Named turns come first, each shown by rows before and after it. Which turns, in which order, take the first row of each pair that follows to the second? Write the first one first, as in the answered first pair.
q_243:
[ 10 -14   7  57 -25 -30 -33 -10 -14  49 -22  -4  12  37  -3 -24   2 -25
  -2  31  68  -4  25  29   4 -20 -26  -5 -22   9  -4  18  43 -37 -45   9
   1 -31   6] -> [  0 -14   7  51 -19 -27 -29 -10 -23  36 -18  -7  14  21   7 -48  11 -19
  13  29  56   1  35  23  16 -17 -32 -21 -14  26  -4  24  49 -38 -53  -3
  -2 -26  17]
[-11 -10 -51  -9 -34 -31   2 -30   2 -23   1  27  -4 -33  15  24 -23   4
 -11   7 -21  18   7  -4  33 -26   4  48  13 -29 -26   7  -6  10  -1 -16
 -32   9  11] -> [-19   1 -38 -19 -21 -37   2 -28  -7 -39   2  18 -11 -33  28   0  -9   1
 -15 -19 -15  10   8  -4  43 -24   9  41  25 -17 -17  21 -14  19 -15 -16
 -35   7   1]
[  0  22  20   1  -5  16  22 -11  46  56 -31  15  49  31 -53  62  23 -52
  13  38  15  -5 -35  24 -20  -5   4  25   5  29  10 -42  49  12  22 -26
  12 -22 -62] -> [-22  -2   4  -4 -19  24  27  -7   9  28 -30   3  42 -37 -43  13  45 -10
  67  74 -30  16 -10  -1  12   9  -7 -11   2  69  -5 -29  68 -10  17 -49
  14 -17  13]
q_176:
[-11 -33  37 -22  -3  18   1   1 -12  24  -5 -37 -21 -31 -19 -23  -5 -11
 -10 -16  -5 -39 -17 -26  23  30 -12 -20 -23  32  15   0  19  -8   0  14
  -3   6 -26] -> [  0 -42  23 -14 -19  15   2   4 -12  38  -8 -33 -16 -29 -31  -4 -17  -6
  -6   8  -4 -34 -18 -28  11  30 -20 -11 -36  21  13  -9  20 -14   6  16
   1   2 -16]
[-14   3  44   7  14  24   3 -33  13  -7   2 -26 -20   8  14 -33  32 -18
  -2  -4  16  13   8  12  24  16   9 -15  17  21  13  -6   9  15 -21   9
  10  -7 -21] -> [  0  -9  38  17  14  40   1 -22  12  19   4 -32 -10   4 -11 -15  20  -9
  -2  17   9  27   8   1  11  24   0 -30  -2  18  18 -21  17  -2  -8  10
  19  -9  -7]
[ 42  -5  12  -4   6   8 -17  -4  15  13 -13 -12 -13  28 -17  43 -21  24
 -23  -2  23   6 -12 -29 -22 -47   7 -18  -3   4 -10 -23   3 -38  35  41
   4 -11 -34] -> [ 34  -4   0 -14 -10 -11  -7 -20  15   4  -7   1 -12  39  -7  43 -22  16
 -25  -9  19  -4 -12 -17 -18 -59  14   7  -5  -6 -18 -20  -1 -29  32  40
  -5  -8 -36]
q_744:
[-26   2  34 -15   2 -14   8  15  -8  -9   4   8 -22   4 -16   2   2  -9
 -40 -17 -18 -33 -15 -14 -39 -17  19  -5  11  35  19  45   6  11 -33  23
   9 -39   7] -> [-17 -16  10 -12 -19 -17   8  15 -11   0   1  13 -13   4 -28  21 -25   7
 -33  11 -24 -28 -14 -23 -56 -20  11  11 -16  22  13  32   9  -2 -22  21
  14 -40  24]
[ 37  -3 -56  22 -20 -22   4  12   1  22  31   6   5  61  -3 -13 -23   6
   4   4  17  16 -21  -5 -34 -13 -32 -33 -45 -24 -14 -27 -13  28 -24  28
  -6  21  -7] -> [ 27  15 -53  21 -21 -16   5   7  27  23  32  11   4  52 -10  -6  -6 -11
  -1  -7  42  19 -23  27 -17 -10 -10 -37 -22 -36 -15 -26 -15  42 -26  27
 -17  25 -27]
[-17 -26  22  -9 -30  -2  31 -27 -46 -25   0 -23  -9   5  21 -67  43 -27
  36  22 -16 -13  12  22  18  13 -18  14 -10  25  -9  20  -2  -1   2  26
  20  -6  47] -> [-12 -35 -11   0 -60  -4  35 -29 -29  -7  -2 -11  -3   1  -4 -27  20 -24
  37  55 -14   2  14  32  10   6 -13  36 -26  -3 -20   7   6 -15  15  18
   8  -8  60]
[  2 -28 -12  -3 -35 -19   9 -14 -32 -10  -8   3   2   4   7 -17 -13  25
  22  12 -20 -16   1 -17 -25 -11 -26  27 -45 -17  -5  -8  -3  10  -4   4
   9 -18  23] -> [-11   2 -25   6 -51  -8  14 -17  20   0 -10  21   7  -6 -10  21  -5  -3
  10  11   5  -1  -9  31  -3 -15   6  31 -15 -49 -12  -7   1  12   9  -2
 -10  -5  -2]
q_76:
[ 25 -44   5  27 -21  35  51 -41 -54 -27  -3  -7 -15 -11   0 -67  28 -34
  64  47  -8 -30  22  31 -28   3  29  31 -40  18 -17 -10  24  14  -1   6
  35  10 -11] -> [ 49 -24  23  46   4  68  38 -24 -24  14  -6 -21  -6  11 -45 -20  21 -50
  41  51  24 -23   9  45 -52  18  40  -5 -36   7   2 -28  35   7  15  14
  43  10 -33]
[ -2  43  31 -17  61   3   6  25  21  29  -3 -15  -8  45 -24  20 -16 -20
 -43 -48   3  17   1 -28 -11 -21 -10  -8  23 -11  32  14 -17  24 -25   9
  -7   7 -52] -> [-38  28  10 -38  27 -30  26  -1 -13 -32   3  -7 -17  12  20 -42   5  -2
  -9 -52 -32  16  22 -23  32 -37  -9  23  25   1   4  42 -17  30 -45  -9
 -22  18 -12]
[-21 -19  -3  18 -70 -13  29 -41 -31  -6 -13  14   2   1  20 -52  39  -8
  38  41  -8 -23   9  59 -12  23   4  54 -38  -8 -42  13   8   3  11  -1
  21  -7  59] -> [ 12   3  21  49 -30  32  10 -15  24  62 -22  -5  14  24 -37  17  27 -29
   3  51  38  -8 -16  67 -49  47  20   6 -32 -24  -7 -15  12 -10  32  11
  36 -17  18]

Each pair is two turns apart.
[-10   4   5  20 -14  -5  19 -20  20  10  -9   5  -6  27   0 -14  38 -27
  22 -12  41 -10  -4  61   8   6  28  27 -13 -21  -8  10   8   3  -4  19
 -12   6   2] -> [  2  -3  37  20  24   5  10  -6 -17   3 -10 -22 -14  29   6 -50  44  -5
  32 -20  23 -16   5  22  -7  23  10 -17 -22  27  16  18  10  -1 -15  20
  11  -9  13]  q_744 then q_176
[ -3  16 -13  12  10   5  13   0  11   1  11   1  -3 -25   5   2  11 -50
  -9   3   2  -1  -7  35  10  -4  27   0  -1   2  -7  13  -2  29   7  -8
  -8  15 -14] -> [ 13  -3   6  14  38  13   1   9 -26   8  10 -20  -1 -21   3 -18   7 -23
   2  14 -14  -1  -6  -7  -8  13   5 -26 -19  29   6  12   2  18  10   0
  13   6   6]  q_744 then q_176
[  6  16  45 -29  -6  14 -39  38  67  59 -37  21   3  36 -54  32  47  -5
 -28 -38  16 -21  23  35   4  11   9 -32   8 -30  13  29   4  30  -1   5
  44   3 -47] -> [ 16 -50  -2 -38 -61 -20 -36  29  -9  46 -40  28   6  22 -34   6   2  58
  10  22 -54 -21  51 -23  -9  -9 -41  18 -58 -25 -17  18   7  10   5  -2
  47  -1  32]  q_243 then q_76
[-14  15 -22  14 -64  35  25 -17  63  36 -31  61   8 -20   6  26  25 -31
  41  41  24  36  22  33   0 -31   1   6  19  -8 -41 -29  24 -13  27  -3
 -33   0  19] -> [-24  45  17   3 -26  22  21 -17  62  16 -29  62   1  13  36   9  46 -61
  14 -29  46   9  15  44   8 -45  18   3  44  -1 -27 -11   4  16  -2   9
 -38  -1 -34]  q_243 then q_243
[  2  -5 -29 -18  -3  -9  13  -3 -17  -8   6 -19  -6 -34  15 -19  -3  11
  18   9 -23   4  20 -16  34  -4 -10   3   5   9  -6 -14   0  -5 -22 -18
   9  -2  29] -> [  2  26  -1 -22  24  -8   8  -7  14  -1  10 -12  -8  -1  16  -6  11 -25
 -14 -27  16 -12   5  12  31  -5  14   1  34   3  10  -5 -12  13 -31 -10
   6  -3 -29]  q_243 then q_76
[ -4  22  24  22  18  44  -2  11  34  17 -15 -31  -2 -36 -24  -5  43  -4
  -2  -2  33  18  -6  26  23  29  31 -61  42   8  13   0   1  -7   7 -11
   2  -1 -19] -> [  7  16  37  26  27  47  -4  16  21  20 -15 -37   0 -21 -22  -9  38  -1
   0   0  32  10 -10  16   9  39  19 -67  28  15  22  -3  -1 -11   8   0
  16  -7 -14]  q_176 then q_744
[-44  33  10  21   5 -18  -1  -3  -1  -5  12  -8 -40  26   3 -15 -34 -34
 -29 -22  23 -21  26 -18 -47 -10  18 -26  72 -29  -7 -18 -30 -16  -5 -38
  20 -34 -26] -> [-45   3  -2   8 -14 -38   2 -13 -41 -21  16 -10 -39  17  16 -39 -44  -9
  -5  -2 -14 -28  42 -48 -48 -20  -7  -9  46 -20 -14 -13 -33 -23  -9 -43
  16 -41   9]  q_76 then q_744
[ 18 -10  -1  52 -57  40   6  -8  37  52 -15  -6  11  35 -57  30  -3 -22
  -1  39  33   7 -20  52 -31  26   9  25 -20 -33   6 -27  23 -19  28   9
  33  14  33] -> [  2   5   9  47 -39  58   6  -4  44  44 -13 -19   5   1 -52   0  30 -20
  20  35  31  19 -14  57 -14  41  21 -11  -2  -8   6 -15  30 -21  24  -2
  35  13  48]  q_744 then q_243
[-29  -5  21 -11  11   7 -16 -23  -9 -10  -7   7   1 -22  19  -9 -10  -4
   4 -11   3 -13   1   7  23   8  10   6  20   7   2  18 -12   7   3  -3
  -6  29 -18] -> [ -9 -13  19   7   9  27 -19  -9  -7  16  -7  -4  12 -27  -9  11 -20   8
   4  22   2   3  -2  -8   2  26  -4 -15   4   9  10   4  -3  -9  17   1
   6  23   1]  q_176 then q_176
[  -9  -24   25   13   20   15    8    4  -60  -48   -5  -21    0   -5
   30 -107   38   35   48   10  -28    4   18  -32   -6   13  -10  -10
    2   58    5   26  -16    4   -8    6   18    1   49] -> [ -22   -1   31   -7   24   -8   12   -9  -42  -68   -9   -3   -4   11
   53 -103   46    5   25  -40   -4  -12    9   -6    8   -5   13   11
   32   40    0   47  -36   27  -19    9   -6   12   -1]  q_744 then q_243
[-30   0 -20   7 -34  10  26 -19  25   9 -35  26  16  -9 -23  23 -13  10
   4  25   2  15   0  13  15  -5  13  24  11 -15 -19 -17  20   2   3  -3
   6  14  24] -> [-31 -12 -27  -1 -37  -1  28 -22  12   3 -34  27  15  -1 -16  16 -17  12
   3  25  -5  11   2   5  13 -13   5  39   4 -15 -25 -12  16   8  -2  -3
   6  16  24]  q_76 then q_76
[ -1 -24  16 -13  22  34 -45  22 -47 -18 -12 -23   8  -9   0 -42 -18  35
  28  12 -49  10  -4 -61  -2  -3 -18 -62  -7  56  25  16   4 -34 -14  -6
  30  -2  55] -> [ 28   1  41  -5  43  32 -59  28  -9  19 -14 -13  17  70 -18  12 -40  -1
 -26 -23  -1 -15 -28 -48 -43  -4 -11 -47  -6  19  48  -3 -14 -15  -3  32
  34  -8 -18]  q_243 then q_176
[  6   7 -41  47 -35  -2  38  16  55  53 -13 -13  31   3 -35  59 -19 -29
 -20  20  34  22  10  52 -31  14  19  10 -15 -43 -13  -6  37 -13   8 -32
 -21  -1 -19] -> [ 37 -11 -11  42  13  -3  10  36  -4  65 -12 -35  31  34 -36  47 -50   8
 -33  15  12   8   8 -28 -70  23 -29 -24 -42  -6  17 -15  27 -17   3 -11
   1 -22 -18]  q_243 then q_76
[ 27 -14  -3  -3  32   3 -35  12   8  19   8   5 -11 -14 -15  63 -29  15
 -41  -3  -3   8   2 -66 -14 -30 -11 -29  14  -6  22  -7 -21 -24  -6  -6
 -20  -3 -16] -> [ 12 -12 -24   0  14   8 -26   8  22  15   5  10 -11 -46 -25  59 -15  19
 -25  17 -15  20   9 -59   7 -30   0 -31  21  -7  12 -14 -11 -29   2 -21
 -28   7   2]  q_243 then q_744
[ 35 -31  -6 -32 -43  17 -23 -23 -45  25  -6  -6  -6 -42  16 -34 -46  39
  29  21 -56  56  -4 -16 -29   3 -18 -36  -7  12  -3 -10 -26   6   2 -15
  24 -20 -17] -> [ 43 -32  -5 -38 -43  -4 -26 -25 -48  25  -4   6  -4  -9  24 -15 -69  27
   2  11 -49  44 -11 -18 -43 -12 -21  -9 -12  -6  -2 -15 -39  15   1  -5
  22 -22 -41]  q_243 then q_744
[-37  21 -30  22 -14 -26 -11   3 -17  -1 -19  16 -50 -24  16   4  21   6
  21 -15 -16  48 -30  21 -14 -23  24  17   9 -12 -17 -17  20   3 -32 -12
 -59  -5  21] -> [-32  14 -16  15  -1 -30 -16   9 -51  -9 -19  10 -49 -16  25 -18  23  24
  25 -19 -24  40 -28  -5 -19 -21  14   8  -4   5 -15 -15  18   0 -42  -8
 -50  -8  33]  q_744 then q_744
[  3  -2   8   5  20  50  12  -6  50  27 -10 -31  -5  -3 -40  23  14   1
  -2   8  42  -1 -34  20 -11  26 -10 -31   9  28  33   7  49 -22   0   0
  36  18   1] -> [ 14 -22   4   7  23  42   6  -1  13  26  -7 -35  -8   8 -31  14   2  26
   4  20  18  -4 -29 -12 -29  22 -35 -28 -18  43  33   1  46 -27   1   5
  50   9  21]  q_744 then q_744
[-26 -29 -45 -15 -15 -21  17   9 -46 -38 -18  37  16   4   5 -14  -1  14
  10  27 -22   6  -8  -1  -2   4 -32  28 -63  -5  -8 -50   6 -16 -11   2
 -11  -9  -5] -> [-41  -9 -21 -26  22 -20  16  13 -49 -67 -16  30   6 -11  22 -47  30   5
   9  -8 -18   0  -7   1  22   9 -23  -6 -32  25   1 -30   0  -5 -30  -4
 -14  -6 -22]  q_176 then q_176
[-24  28  15  -7  15  -3  10 -10   6  -8  12   0   2  -4  16  17  -4 -16
 -12 -53  40   2  -3  38  12  10  19 -10  27 -12  11   9   0  13   2 -17
  -5  10 -40] -> [ 12  -5  14   0   9 -11  -4  -4 -21  18   7  -1  14  35   6  36 -49  11
 -23 -23  20  -9  -1  -1 -39   8 -18   9 -24 -20  20  -7   2   1  21   6
   9  -2 -24]  q_744 then q_243
[ 12  -9 -75   3 -26 -30  16 -52 -28  19   3 -10 -14  -9  -4  28  -6   5
  92  45 -16 -33  38  -8 -39 -32  -1  23 -47 -15 -75 -36   9  17 -16 -21
  -4  12  33] -> [-18  32 -26  -6  33   4  18 -44 -16  -4   5 -40 -23 -40   9 -26  71 -15
 104 -10   6 -25  35  16   5  -7  31 -57  18  40 -52 -10  15  31 -38 -36
   4  17  14]  q_76 then q_243
[ -1  16  47  29  -2  52   7  -4  55  42   5  -2  12  -9 -29  -2  18 -15
   3  -9   4  36 -26  51   6   5  17 -18  16 -21  19 -16   0   3   7  -3
   0 -27  10] -> [ -4   2  63  21  13  47   2  -1  15  19   5 -21  11 -28 -13 -48  30   9
  29 -10 -24  34 -16  26  13   6   3 -36  13  18  21  -5   1   2  -8  -5
  11 -33  43]  q_243 then q_744
[  5 -45   2  -5  -4 -61  -4 -12 -31  21   3  48   1  21  10 -39 -21  12
  26 -26  13  -3 -10 -53 -23   7 -15 -25  24  41  23 -23   1 -27 -14  13
  -5  -6 -29] -> [ -7 -22 -24   4 -25 -51   6 -17  28  39   0  64   4   8 -15   6 -20 -18
  10 -21  44  10 -19  -2  -5   3  18 -14  46   1  15 -31   9 -26  -5   4
 -24   3 -45]  q_744 then q_744
[  4  19  24  33  22  31   3   8  23  19   8 -22  -3 -28 -11   4  37 -31
   9  19 -18 -18  -1   5  24  17  -2 -29 -11   9   1 -21   2 -24  18  -7
  14  11   7] -> [ 16  -8   1  21 -11 -12   5  -7  -9  11   7  -7   2   1   5   6   4 -16
   2  31 -41 -34   4 -15   1  -9 -32  35 -50 -13 -12 -24  -6 -17  20   5
  13   6  15]  q_176 then q_76
[ 18  17  35  57  28  68 -39  27  15  82 -29 -37  12  11 -80  29  24 -23
   7  32  60  -8 -20  27 -57  20   8 -29 -13  15  44 -26  24 -14  47  23
   2   3 -43] -> [-11  35  50  40  28  34 -25   7  23  52 -32 -22   5  43 -46  -8  51 -57
  -5 -23  77 -36 -24  63 -41   8  32   5   8   6  35  -3  12  19  32  32
  -5   9 -82]  q_176 then q_744
[-29  18   1  17 -28 -11   1  -3  16 -19   4  36   1   0   0  -1  35 -35
 -16  -4  13  14   7  43  32  14  27  32  14 -10 -15  52   5  -2  36 -11
 -11  12 -34] -> [-13  -4  30  15  11  -7 -17  18 -48 -31   6   4  -3  -3   9 -47  37   5
   1  -1 -18  10  20 -28  15  32 -12 -10  -7  50   4  52   0  -6  22  -5
  20  -3   0]  q_176 then q_744
[ 28 -13 -10  -1  12  28 -17  -3 -34  16  10   4   6 -59  12  15  -9  46
  18  11  15  42   6 -13  -1  16 -27 -27   3  24  16 -12  53   0  10 -43
  33  -4  12] -> [ 38   5   2   7  20  21 -22  -6  -4  37   8  18  10  -6  -2  59 -27  17
 -22 -17  51  23 -15   6 -26   7 -22  -1   5  -7  24 -20  42  14  14 -20
  34  -9 -43]  q_243 then q_243
[-26  52  16  10 -40  37  -3 -26  55  12 -37  51  16   2 -44  77  30 -66
  25   8  -3   5  -5  58  25 -10  46  33 -10 -28 -16  19  28  19 -13  41
 -35  37  -2] -> [  6  44  40  22 -22  44 -18 -22  38  42 -39  37  23  46 -63  96   8 -59
  15  21   3 -11 -16  34 -20  -1  21  31 -39 -23   0  -1  26  17   0  64
  -8  23 -10]  q_744 then q_243
[ -17  -17   33   13   34   -2  -21  -32  -33    6   34  -23  -45   -7
   18 -118   49   25   36  -20   66  -13    8   19   12    8   34  -22
   56   10   31  -15    8   24   39   44   30    0  -11] -> [   8  -35   39    4   32  -27  -31  -38  -61   12   30  -18  -39   38
   28 -109   18   31   15  -20   57  -36    3  -12  -22   -7   13   16
   22   -1   36  -19   -4   28   45   64   39  -10  -26]  q_744 then q_243
[-42  10  16  20 -41   1  32  17 -15 -35 -13 -16   5 -25  31 -27  18   6
  53  25   4  18  12  20  45  27  11 -35  15  29  -6 -28  -9  -5 -18 -39
 -15  50  33] -> [-14   1  57   6  -2 -27  11  20 -59 -37 -12 -19   6  53  52 -39   4   7
  18 -15  12 -27   1 -21  -3  15 -22 -12  -7  36  16 -29 -32  17 -29  -1
   6  31  -9]  q_243 then q_744
[ 29 -27  20  28   6 -28 -22 -11  13  42  15  25   1  49 -68  33 -45  21
 -63  44  21 -31 -16 -33 -90  38 -67 -33 -26  26 -27 -22  10  37  32  34
  19 -26 -26] -> [ -3 -27 -39  39 -49  -8  -1 -22  45  37  10  35  -2 -43 -84  44 -25  28
 -19  97   6  18   1   8 -36  39 -44 -37  -7  13 -62 -21  39  13  45  -9
  -8  -6  32]  q_243 then q_744
[ 10  -3  -1 -22  24   0 -17  14 -34   6   2 -13 -11 -18 -10  -2 -24  26
   4   6 -28  34  11 -46   3  -5 -11 -19   4  20  14   9  -1 -15 -10  -9
  -1   8   9] -> [ 28   1  -5 -14  25  -4 -19  18  -6  29   4  -1  -4  13 -24  34 -41  11
 -17   8 -11  25   0 -39 -17  -6  -9  -3   1  -8  14  -3  -3 -12   5   4
  -6   7 -16]  q_243 then q_243
[ 57  -7  -8 -17  31  -5 -26   4 -35 -18  10   4   3  22  -1  15 -19 -10
 -28   2 -17 -28   4 -38  15   7 -35   6 -42  41  43  -7  15   2   8  43
 -23 -53   6] -> [ 45  -8 -17 -26  16 -25 -22  -3 -31 -27  11  18   2  31  16  12 -16 -19
 -35  -7 -15 -38   4 -26  19  -5 -31  35 -40  30  32   0   9  14   6  43
 -34 -54  -4]  q_176 then q_176
[-20  75  46  11  35  30 -18   4  27   6 -34   5   1  48 -12  42 -37  11
 -40 -48  15 -15  -7  10  -7  25 -14 -74  10 -26  46 -21 -11  28 -27  52
  12 -17 -22] -> [ -46   55   33    4   24   42  -10    7  -15  -29  -30  -14   -9  -24
   10  -19  -13   51   14  -19  -34   12   24  -16   28   40  -23 -100
    7   24   32   -4   -1   12  -37   23   10  -11   50]  q_243 then q_243
[ 23 -18 -31 -44 -19 -23 -16  -8   9 -24 -10  20   8  10  -8  23  -2  21
  -6 -20  19 -27   2  29  -7 -31 -18  30  35 -31  -2 -36 -11  18  -9   3
 -33   4 -60] -> [ 27 -28 -13 -53  12 -28 -23   2 -36 -40  -6  -6   0  11  10 -10   5  44
   7 -29  -7 -28  14 -17  -8 -28 -42   2  22  11   6 -25 -12  17 -23   6
 -16  -2 -38]  q_176 then q_744
[-10  -7 -15  18 -58   2  18  -6  19  30 -16   8   2  -6 -15  10 -10 -10
  10  31  -1 -17   1  11 -29   8  -1  25 -10 -29 -35   2  13 -10  18   3
 -16 -28  16] -> [-33   7   9  -7 -26 -15  19 -17   0  -7 -15   4  -8   4  25 -40  25 -23
   4 -23   3 -36   2  18  -1   2   7  22  15  -6 -28  28  -2  15  -7   3
 -17 -28  -7]  q_176 then q_744
[-39 -12 -12 -10   0 -24  -6  -5 -16 -42  18   4  -3  12  18  -4 -31  19
  27  -6 -29 -17  27 -30  -2  -5 -19  23  -4   8 -39  -3 -25  -7 -12 -11
  10  -8  18] -> [-29  -6 -14  -9  -2 -31  -9  -6   8 -27  17  13  -3  36  10  26 -44  -2
  -1 -16 -13 -30  18 -14 -16 -13  -9  41  -2 -19 -37  -6 -29  -2 -17  -3
   8  -8 -12]  q_243 then q_744
[ 17  -4 -53 -54  26  46   8  17 -28  19  20  49  44 -34  -8  46 -29  32
  26 -22 -30  34 -17 -68 -41 -29 -23  39 -20 -28  27  -2  -1 -12  26 -25
 -20  18  29] -> [ 14  22 -21 -72  54  34   3  17 -21   7  25  53  43  10  12  46 -25   1
  -6 -81  -3   8 -31 -54 -40 -36 -10  44   7 -25  43  15 -14  11  10 -10
 -20  21 -28]  q_243 then q_243
[  0   6  15 -25  45  -7  -8   4 -20 -26  22  11  -2 -10  49 -56  11  29
 -14 -47  -5 -13  20 -33  25 -12  13 -21  15  37   9  11  -4   9 -15 -25
 -11 -12 -16] -> [-22   6 -24 -19 -17 -24  12 -14   4 -34  20  34   0 -21  50 -44  13  18
  -2 -28  -1  -8  24  13  42 -25  24  32   9  -1 -19  15   3  12  -9 -37
 -30  -1  -1]  q_243 then q_76
[ 22 -18   1   2   0  -3  -9  12  14  -3  17  11 -12   8 -17  42 -20  28
 -26  34  11   4   3 -39 -18 -32 -33  -1 -29  -9  -8   6  10   4   4   3
  -4  11  -3] -> [  2   0   2  -9  -3 -19  -2  -3  27 -21  24  25 -11  13  -2  35   1   5
 -36  -5  27  -9  -3  -2   7 -42 -13  14   0 -20 -16  18   4  25  -4   1
 -21  17 -34]  q_176 then q_744
[ -5   8  -8 -56  56   7 -39  28  -9 -46  -2   6   4   9   7  40  33 -11
 -25 -37  19 -23 -10  21  31   2   9  14  59 -13 -14 -41 -20  34   0 -21
 -10  34 -30] -> [ 22 -10  -3 -32  62  43 -51  47 -15  -6  -2 -14  12   2 -30  66  10   7
 -16   7   9  -4 -12  -5   2  25  -6 -23  33  -9  -1 -69  -7   9  13 -22
  13  28  -3]  q_176 then q_176
[ 18 -12  10  -5  59  -7 -30  13  -8  23   1  -9   7  19   4   3 -38  30
 -47 -19   0  -5  17 -50 -32 -21 -29 -33 -14  32  21   4  -9  -3 -10   9
   5 -45 -13] -> [  9   8   8   9  66  22 -25  22  26  39   5 -18   8  -6 -20  16 -13  20
 -40 -13  16  17  11 -21 -22   0  -6 -69  10  33  27   5  -1 -12  -2   1
   8 -41 -10]  q_76 then q_76
